A single turn carries every row of the set below to another of its rows. Some are shown first; where does it send the rows asked next?
z_982: [ 25   3   2  25  -1 -26 -32 -14  -8  28   7  -6  -3 -13 -22]
z_80: [ 35  20  11   5  -8  -8 -27  -8  -4  23  -1 -21 -15 -13 -19]
z_493: [ 25  -1  16  17 -19  -2  -9   0   5  35  12  12 -16  -6 -39]
z_492: [ 33  17   6  10 -14 -16 -29  -3  -3  22  11 -19 -14  -8 -26]
z_532: [ 36  -3  15   7  -4   1  -7   0 -15  36  -4   9   5 -11 -33]
z_897: [ 30  -7  -9  13   6 -25 -19 -15  -2  23   2 -18 -15  -9 -17]
z_198: [ 32 -11   2 -10   6 -15  -7  -3 -10  22  -9   8 -13  -2  -9]
z_92: [ 30  13   7   6 -19 -21 -27   4  -5  29   8 -20 -20   0 -14]
z_378: [ 39   3  16   6   7 -11 -18  -4 -15  38  -7   9   5  -8 -23]
z_424: [ 27 -16  -3  23   2   0  -9   5 -14  39  -4  -9 -16  -7  -9]
z_5: [ 26  -9   6   2 -21 -10  -4   0   9  22   0  11 -30   7 -16]
z_61: [ 31   4   2  26  -4 -19 -13  -2  -9  38  10 -12   1 -14  -6]
z_610: [ 35 -13   5  -8  -2  -8  -4  -5 -11  25 -16   6  -9   1 -17]
z_300: [ 20  -8   5  -4 -16 -13  -5   1  11  19   5  11 -29  -3 -19]
z_740: [ 25  -4  16  10 -24   1  -8   4   6  33   6  14 -11  -9 -38]
z_920: [ 27   6   8  23 -15  -3 -21   9  10  37   7  -8 -15 -25  -4]
z_635: [ 26  -5   5  27  -3  11  -4  -3  -3  37  -4  -8 -19 -21 -18]
z_508: [ 25 -13   5  -5 -22  -9  -4   0  10  22  -6  10 -25   3 -23]
z_515: [ 23   4  10  14 -16 -13 -29  -3  10  29  -7  -2 -25 -20   3]
z_246: [ 26  -5   0  10  -5  -9 -27  -2  17  23  -3 -15 -29 -22 -14]
z_956: [ 27   8  22  16 -16  -5 -16  -1   6  39   9  15  -6 -14 -34]
z_276: [ 25  -2  10   2 -23 -15 -15  -2  19  22   0  14 -29   0 -21]
z_546: [ 33  16  12   2 -11 -14 -24   0  -6  32  -4 -23 -21  -7  -7]
z_252: [ 22   6  10  28 -19 -22 -25  -1  -2  39  10  -1  -9 -12  -5]
z_132: [ 32   1  15   5   9  -4 -10   1 -16  37   0  10   4 -16 -26]
z_178: [ 25  -7  -6  27  -9   7  -6  -8   6  17   4  -5 -23 -17 -25]
z_809: [ 38  -1  15  11   5   3 -14  -4 -15  35  -3   8   1 -12 -33]
z_820: [ 20   4  18  11 -14  -3  -8   3   6  35  15  14 -14 -16 -36]
z_87: [ 35  -8   4  -9   0 -20 -16  -7  -2  20 -15   8 -15   5 -10]
z_384: [ 27 -18 -14  22  -5  -6  -9   2  -5  18   4  -6 -20  -3 -16]
z_969: [ 38 -10   5  -4   4  -5  -9  -3 -12  24 -17   7 -14   2  -8]
z_671: [ 28  -2   3  10   2 -16 -35 -17   3  20 -11  -7 -18 -20 -13]

z_246 moves to z_897
z_635 moves to z_178
Now find these:
z_492 moves to z_92
z_5 moves to z_969
z_276 moves to z_87
z_300 moves to z_198
z_532 moves to z_740
z_671 moves to z_982

